In the data rows, zero lies at 4.5, halfway between 4 and 5.
Here are some points, each followed by its number:
[4 7 1 5 6 3 2 4 3 5 5 2 5 2 4 4 5 5 5 6 4 5 7 4 5 3 7 5 7 5 6 6 4 5 4 5 3] 0
[5 2 6 6 7 5 3 5 7 2 3 4 3 5 6 5 5 1 3 4 1 5 5 2 7 5 8 5 1 7 4 7 0 5 7 6 5] 1
[4 7 4 3 5 3 4 4 3 6 5 4 3 4 3 5 2 8 3 5 8 4 5 6 3 6 0 3 7 3 5 1 6 3 4 3 3] 2
[5 7 2 3 6 3 4 4 3 7 2 5 2 3 4 4 6 5 6 4 5 4 8 4 6 5 7 5 4 5 5 5 4 6 7 7 4] 3
[4 5 9 5 4 7 4 7 5 2 1 7 1 2 5 5 6 1 4 1 2 6 4 3 8 5 9 6 4 5 7 9 0 7 9 4 8] 4
[5 7 6 6 5 6 4 6 6 1 2 6 1 1 5 6 8 3 4 1 1 6 5 4 9 4 9 6 6 8 5 9 0 7 9 6 5] 5
[5 6 5 5 4 3 7 5 3 7 7 4 4 6 2 8 0 8 6 5 9 4 2 6 1 6 0 0 5 3 4 0 7 2 6 5 6] 6
[6 6 6 4 5 4 4 5 3 2 4 5 4 3 4 3 3 5 5 4 4 6 6 6 7 4 6 7 5 4 5 6 4 6 6 5 6] 7
[4 7 4 3 7 3 2 5 3 5 0 4 4 5 5 5 8 3 2 3 5 4 6 3 5 6 7 4 4 8 6 7 1 5 7 5 5] 8
[0 6 1 6 3 8 4 3 5 3 7 4 6 3 6 1 6 5 4 5 1 5 7 4 7 3 7 6 5 3 6 4 5 7 2 4 1] 9
[5 7 8 5 2 5 6 8 0 5 3 8 4 5 2 4 2 3 8 3 8 3 4 6 4 5 0 7 3 2 5 2 6 5 6 6 6] 10
[6 4 2 2 6 5 4 4 3 6 5 5 5 4 3 3 6 6 6 5 4 4 6 4 3 4 3 4 4 4 3 3 6 5 3 5 1] 11
[5 4 4 3 5 5 3 5 4 4 4 4 4 5 4 3 5 4 6 4 5 4 4 4 6 4 5 6 5 5 5 5 4 4 5 3 4] 12
[3 5 2 6 3 5 6 4 6 6 8 6 5 7 6 2 7 4 6 5 4 3 5 4 5 2 2 4 2 4 4 2 7 5 1 4 1] 13
[5 2 2 4 5 5 6 3 5 4 7 5 7 5 3 1 4 7 3 7 5 5 5 4 4 4 3 5 4 1 4 1 6 3 1 5 1] 14
[5 3 2 5 6 4 2 3 6 5 3 2 2 3 7 4 8 3 1 6 2 7 7 3 6 5 9 4 6 7 5 6 2 7 7 4 5] 15
[3 4 2 4 7 4 4 2 4 8 6 3 4 3 3 5 4 7 5 7 8 3 6 5 3 6 1 4 5 6 4 2 7 3 2 3 2] 16
[1 5 5 5 4 4 4 5 5 7 5 4 4 2 4 8 3 5 6 5 6 4 5 6 4 3 3 3 5 5 5 2 6 5 4 4 5] 17
[6 4 5 5 5 6 3 5 4 5 2 6 3 5 6 4 6 2 6 4 2 5 6 4 5 7 8 5 4 6 4 5 2 5 7 6 6] 18
[6 4 7 5 4 6 5 5 4 0 3 5 5 7 8 2 4 4 6 3 1 5 4 5 8 4 8 7 3 3 5 8 1 5 7 5 6] 19
[6 5 3 5 7 3 3 4 1 5 7 5 4 4 3 2 4 5 5 6 7 5 6 6 4 4 2 5 3 5 4 3 5 4 5 5 4] 20
[6 4 4 7 6 5 4 5 4 4 5 5 5 5 4 4 4 5 7 3 4 5 5 5 6 5 4 6 4 6 2 6 5 5 7 6 5] 21
[3 3 6 7 4 5 6 4 5 3 5 5 6 6 5 5 3 3 5 5 6 5 3 4 5 5 5 6 6 4 3 3 5 6 2 2 5] 22
[5 5 6 5 5 1 6 4 5 3 4 3 4 2 4 7 5 4 1 4 4 7 5 5 4 6 6 4 6 5 3 6 3 4 5 5 7] 23
[2 5 6 4 7 4 2 4 6 4 2 4 0 4 7 5 7 4 3 2 2 4 5 3 5 5 8 4 3 8 7 9 0 6 9 3 6] 24
[4 4 1 3 3 4 6 3 5 4 8 5 9 4 6 3 7 7 5 6 3 5 5 5 6 0 5 7 9 3 2 3 9 6 1 4 2] 25
[4 4 3 7 3 7 3 4 6 5 7 4 3 6 6 3 3 4 8 3 2 3 3 6 5 3 3 5 2 5 4 3 6 3 4 5 3] 26
[6 6 5 2 4 4 4 5 2 4 0 7 3 3 3 4 8 2 6 3 4 3 5 4 6 5 5 5 2 7 5 7 2 4 6 6 4] 27
[4 0 4 4 5 5 5 1 8 5 6 4 5 4 4 5 6 6 3 7 2 6 4 5 3 4 8 4 5 6 3 5 3 6 4 4 4] 28
[6 7 4 2 2 4 6 3 5 4 3 4 6 4 4 4 4 3 2 5 5 5 6 5 5 3 5 7 5 4 5 6 4 4 2 5 7] 29
[7 7 5 2 3 4 5 6 2 3 2 7 5 3 4 3 4 2 3 2 3 5 5 4 7 4 5 9 5 5 6 8 4 6 6 4 6] 30
[3 5 2 6 4 3 6 6 5 8 9 3 4 5 4 6 1 7 5 6 9 3 5 4 0 4 0 2 7 3 6 0 8 5 5 2 3] 31
[1 1 0 5 3 4 5 1 7 7 9 1 9 7 4 5 4 8 3 9 4 2 6 4 2 5 0 1 6 3 3 0 9 2 0 2 2] 32
[3 9 6 7 5 6 3 7 3 3 3 4 1 5 5 6 4 3 6 1 5 5 5 4 6 6 5 3 4 5 5 6 3 6 8 4 7] 33
[7 3 4 4 6 4 3 3 3 3 4 5 6 5 4 4 5 5 4 5 3 5 6 3 6 4 7 5 5 4 4 5 5 4 6 7 4] 34
[8 4 6 4 5 3 5 4 6 3 2 4 5 4 6 6 5 4 2 6 4 6 4 3 3 5 7 6 4 6 5 9 0 4 8 4 6] 35
[3 3 2 5 5 5 3 3 6 7 7 5 5 5 4 2 5 6 7 5 5 3 5 5 5 3 3 5 2 4 4 4 6 4 4 4 1] 36
Which point above is nearest to each new point, looking only along the 5 directions in which the numbered points spread most? Its number follows each.
[3 5 1 4 5 1 3 3 6 7 6 2 4 4 3 7 7 7 2 7 7 4 7 4 3 6 3 2 7 6 5 3 8 4 3 5 3] 16
[5 1 7 4 4 6 4 4 5 4 2 4 6 5 4 4 6 3 6 4 3 4 1 5 4 5 8 2 2 5 4 5 1 4 2 7 6] 21
[4 7 3 6 8 4 2 4 3 3 5 4 4 4 6 3 4 5 4 5 3 6 6 5 5 5 5 4 4 5 4 5 3 5 7 6 4] 12
[6 3 7 5 4 5 5 5 3 3 7 5 4 5 3 6 2 5 4 4 5 6 1 5 4 7 4 3 2 5 4 4 4 4 7 4 5] 22
[4 4 4 6 1 7 8 4 7 4 7 5 6 5 6 4 3 6 4 4 2 6 2 5 4 3 4 3 4 4 4 3 6 2 3 6 4] 22
[3 4 5 4 5 4 5 3 5 5 6 2 4 3 5 6 4 7 0 7 5 6 6 5 2 6 3 4 5 5 4 2 4 5 4 5 6] 17
[2 3 4 5 3 4 5 4 4 5 5 4 5 6 2 6 3 5 5 6 4 4 5 5 2 7 2 2 5 5 3 2 7 4 2 4 3] 17
[2 7 2 5 4 4 3 4 3 5 6 4 3 3 3 4 6 5 6 4 4 4 4 7 5 4 3 4 5 4 5 4 6 4 4 5 4] 20
[5 5 7 3 1 4 8 4 3 5 3 5 6 5 4 7 1 5 4 6 5 5 3 7 4 4 3 5 6 3 3 4 6 4 1 5 8] 22
[4 2 5 4 2 4 6 3 4 3 3 3 7 3 4 7 5 4 4 7 3 5 4 4 6 5 6 5 6 4 3 4 4 5 0 6 6] 29
[6 6 6 4 3 5 7 7 5 4 4 5 5 5 4 5 3 5 5 4 3 4 2 5 3 6 2 3 4 4 4 3 5 2 3 6 4] 22
[2 3 7 5 5 6 4 5 6 5 5 3 3 5 4 8 3 6 2 5 7 4 5 3 1 8 4 2 4 7 5 3 6 4 6 3 7] 17
[2 9 5 3 6 5 0 8 1 5 0 6 1 0 3 5 7 1 6 1 6 3 6 5 7 7 5 3 4 7 6 8 2 8 8 6 6] 27
[4 4 2 4 6 5 3 3 6 4 1 3 5 2 4 5 9 4 2 6 0 6 6 4 8 5 9 5 6 7 4 7 1 5 3 8 4] 15
[2 3 4 3 5 3 4 3 5 8 6 3 5 6 4 7 4 6 7 4 8 2 5 4 0 5 2 1 4 3 5 2 9 3 3 4 3] 31
[5 7 6 5 3 6 6 7 4 3 4 7 3 5 5 3 4 3 7 2 5 4 5 5 7 3 3 7 4 3 6 6 3 5 7 5 3] 21
[5 1 5 4 2 6 7 4 5 5 5 6 8 6 5 5 3 4 7 6 3 4 4 5 3 4 4 7 5 3 3 3 6 7 0 6 6] 22
[7 5 7 2 4 4 2 4 3 1 0 6 3 3 4 3 6 0 2 4 2 6 3 6 8 4 9 6 2 6 7 9 0 5 7 8 8] 5
[6 1 2 1 3 3 6 3 6 6 3 5 6 5 5 4 6 4 4 7 3 4 4 4 4 4 7 5 5 5 4 4 4 6 0 5 4] 34
[4 6 5 3 4 4 5 7 3 9 4 6 4 5 1 6 3 5 8 4 9 3 5 6 1 8 0 2 4 5 4 0 8 3 4 4 3] 2
[6 5 4 6 8 2 2 4 5 3 3 5 2 3 3 5 7 4 3 2 4 6 4 4 7 5 9 4 5 6 4 9 0 4 9 4 5] 8
[7 6 6 4 3 4 7 6 4 4 4 5 6 4 4 6 3 6 5 6 6 3 3 5 4 5 1 6 6 1 4 2 4 3 5 7 6] 22
[7 7 3 2 3 5 6 5 2 7 3 7 5 4 4 3 6 4 6 2 7 4 4 6 6 3 1 8 4 2 5 4 6 2 2 4 2] 20
[2 5 0 4 7 4 2 3 5 6 5 3 4 3 6 2 8 6 2 5 2 5 8 3 5 2 6 4 7 3 5 5 6 7 4 4 1] 0
[6 6 7 4 3 4 3 6 5 2 1 6 3 4 7 5 7 2 6 2 0 5 3 4 8 5 9 7 3 6 7 9 1 6 7 6 5] 5
[3 6 1 3 2 7 4 4 4 6 2 6 6 3 6 3 8 3 6 2 0 3 7 3 8 4 6 8 5 4 5 5 6 7 1 5 3] 9
[4 4 1 4 3 8 6 5 5 7 7 6 7 7 7 2 5 5 8 5 2 3 6 4 6 2 2 6 2 2 4 2 7 5 1 3 2] 13
[2 5 6 7 6 6 3 3 7 1 4 1 2 3 7 6 5 3 1 5 0 5 4 4 6 5 9 4 5 8 6 8 2 7 6 3 6] 1
[7 3 3 5 9 2 2 4 3 7 7 4 3 7 4 3 5 8 7 5 7 3 5 6 4 5 2 1 3 5 6 4 5 4 8 4 3] 17
[0 7 3 7 5 6 2 6 5 4 1 4 4 0 4 4 7 5 3 3 4 5 8 3 6 6 5 5 6 6 5 5 3 6 5 4 3] 3
[5 4 6 4 4 3 5 4 5 5 3 6 4 3 5 7 4 2 8 4 5 5 3 5 5 3 7 4 5 4 4 6 5 6 4 5 5] 21
[4 3 5 1 3 5 4 4 5 6 1 4 6 2 5 4 7 3 4 6 2 6 7 3 5 5 8 6 7 7 4 5 3 9 2 4 6] 34
[6 4 5 6 4 3 5 4 4 4 8 3 6 7 4 4 1 8 5 6 5 5 2 6 3 5 0 4 4 1 3 2 8 0 4 3 3] 31
[6 3 7 2 5 3 5 4 2 4 4 5 3 7 3 4 4 6 4 4 7 5 4 5 4 6 5 3 3 5 7 6 3 3 8 5 8] 23
[7 0 6 7 4 5 7 5 6 4 8 6 5 8 5 5 2 6 7 5 4 4 2 5 4 3 5 4 2 4 4 3 4 3 7 6 5] 22
[4 8 5 4 6 5 4 5 2 5 0 6 3 4 4 3 6 2 4 2 6 4 7 5 6 5 5 4 2 7 7 6 1 5 9 6 5] 27
[3 7 5 4 4 5 5 5 3 6 3 2 7 5 4 5 5 5 2 4 4 5 5 4 3 8 1 2 5 3 3 2 6 4 2 4 4] 17
[3 7 4 5 4 6 5 6 5 5 5 6 1 6 6 3 4 5 5 2 4 4 3 5 6 2 4 4 3 3 6 4 5 3 6 3 4] 21
[5 6 5 6 2 6 6 4 6 6 6 6 6 7 6 2 2 3 8 3 3 3 3 4 5 4 2 4 2 2 4 2 7 4 1 4 2] 26
[5 0 1 6 5 4 2 2 7 8 7 3 7 4 6 3 6 5 7 7 2 4 6 4 4 1 7 5 5 5 5 5 7 7 3 5 2] 9
[4 8 5 3 3 4 5 7 3 4 2 6 4 7 6 6 5 3 2 2 6 3 4 6 4 5 2 4 3 4 6 5 4 4 4 3 6] 21
[4 3 3 5 6 6 4 4 5 6 6 3 6 6 4 4 5 5 3 7 5 5 5 4 3 6 3 4 4 5 3 1 6 4 3 3 3] 17
[3 9 5 5 3 4 3 6 2 4 1 5 2 2 3 5 5 3 5 2 4 4 4 5 6 5 6 5 7 6 6 7 2 6 6 5 6] 27
[3 2 5 5 4 5 4 4 6 6 7 3 5 5 3 5 5 5 3 7 6 4 6 3 3 7 4 3 5 4 3 3 6 4 3 2 3] 17
[6 3 2 4 5 4 5 4 5 5 5 4 7 3 5 4 6 4 2 6 3 6 7 4 6 2 7 6 8 7 4 6 3 6 3 3 5] 34
[4 5 5 7 5 8 5 7 4 6 5 5 2 5 4 3 3 4 5 4 6 4 5 3 4 5 4 5 3 6 6 3 4 6 6 2 4] 21
[1 5 5 5 4 6 4 6 5 7 5 3 5 7 4 6 2 5 5 4 6 3 2 5 2 6 1 2 5 4 3 1 9 4 0 2 3] 31
[5 6 5 4 8 4 3 6 3 5 0 5 1 2 2 3 5 1 3 3 6 5 7 4 4 6 8 5 3 6 6 5 1 6 7 6 7] 8
[4 5 2 3 4 6 5 3 6 4 4 4 7 5 7 2 4 5 4 6 3 5 6 5 6 3 5 6 6 3 5 4 5 5 1 6 5] 34
[6 4 8 2 3 4 6 4 4 1 0 5 6 4 6 4 5 2 0 5 3 6 6 5 5 4 9 7 5 6 5 9 0 4 5 7 9] 35
[4 6 3 8 7 4 4 5 3 7 9 4 2 6 2 4 2 7 9 4 7 2 3 5 3 5 0 1 2 3 5 0 8 2 7 5 2] 31
[5 8 4 4 6 5 4 6 2 4 2 5 2 4 5 4 5 5 7 1 5 5 5 5 6 4 5 3 4 4 4 5 3 4 9 6 5] 27
[4 2 6 4 2 6 6 3 7 3 2 3 8 4 7 5 6 4 2 6 1 6 5 5 6 2 9 7 8 4 5 7 3 6 0 5 7] 28
[4 1 3 5 6 3 5 3 5 8 8 3 5 6 3 8 2 8 4 6 7 5 4 6 0 6 2 0 5 3 4 1 9 4 3 4 6] 31
[7 4 5 4 4 4 6 6 2 4 4 7 4 4 3 5 3 4 6 4 8 4 4 4 4 5 6 6 3 5 4 5 3 4 8 5 7] 7
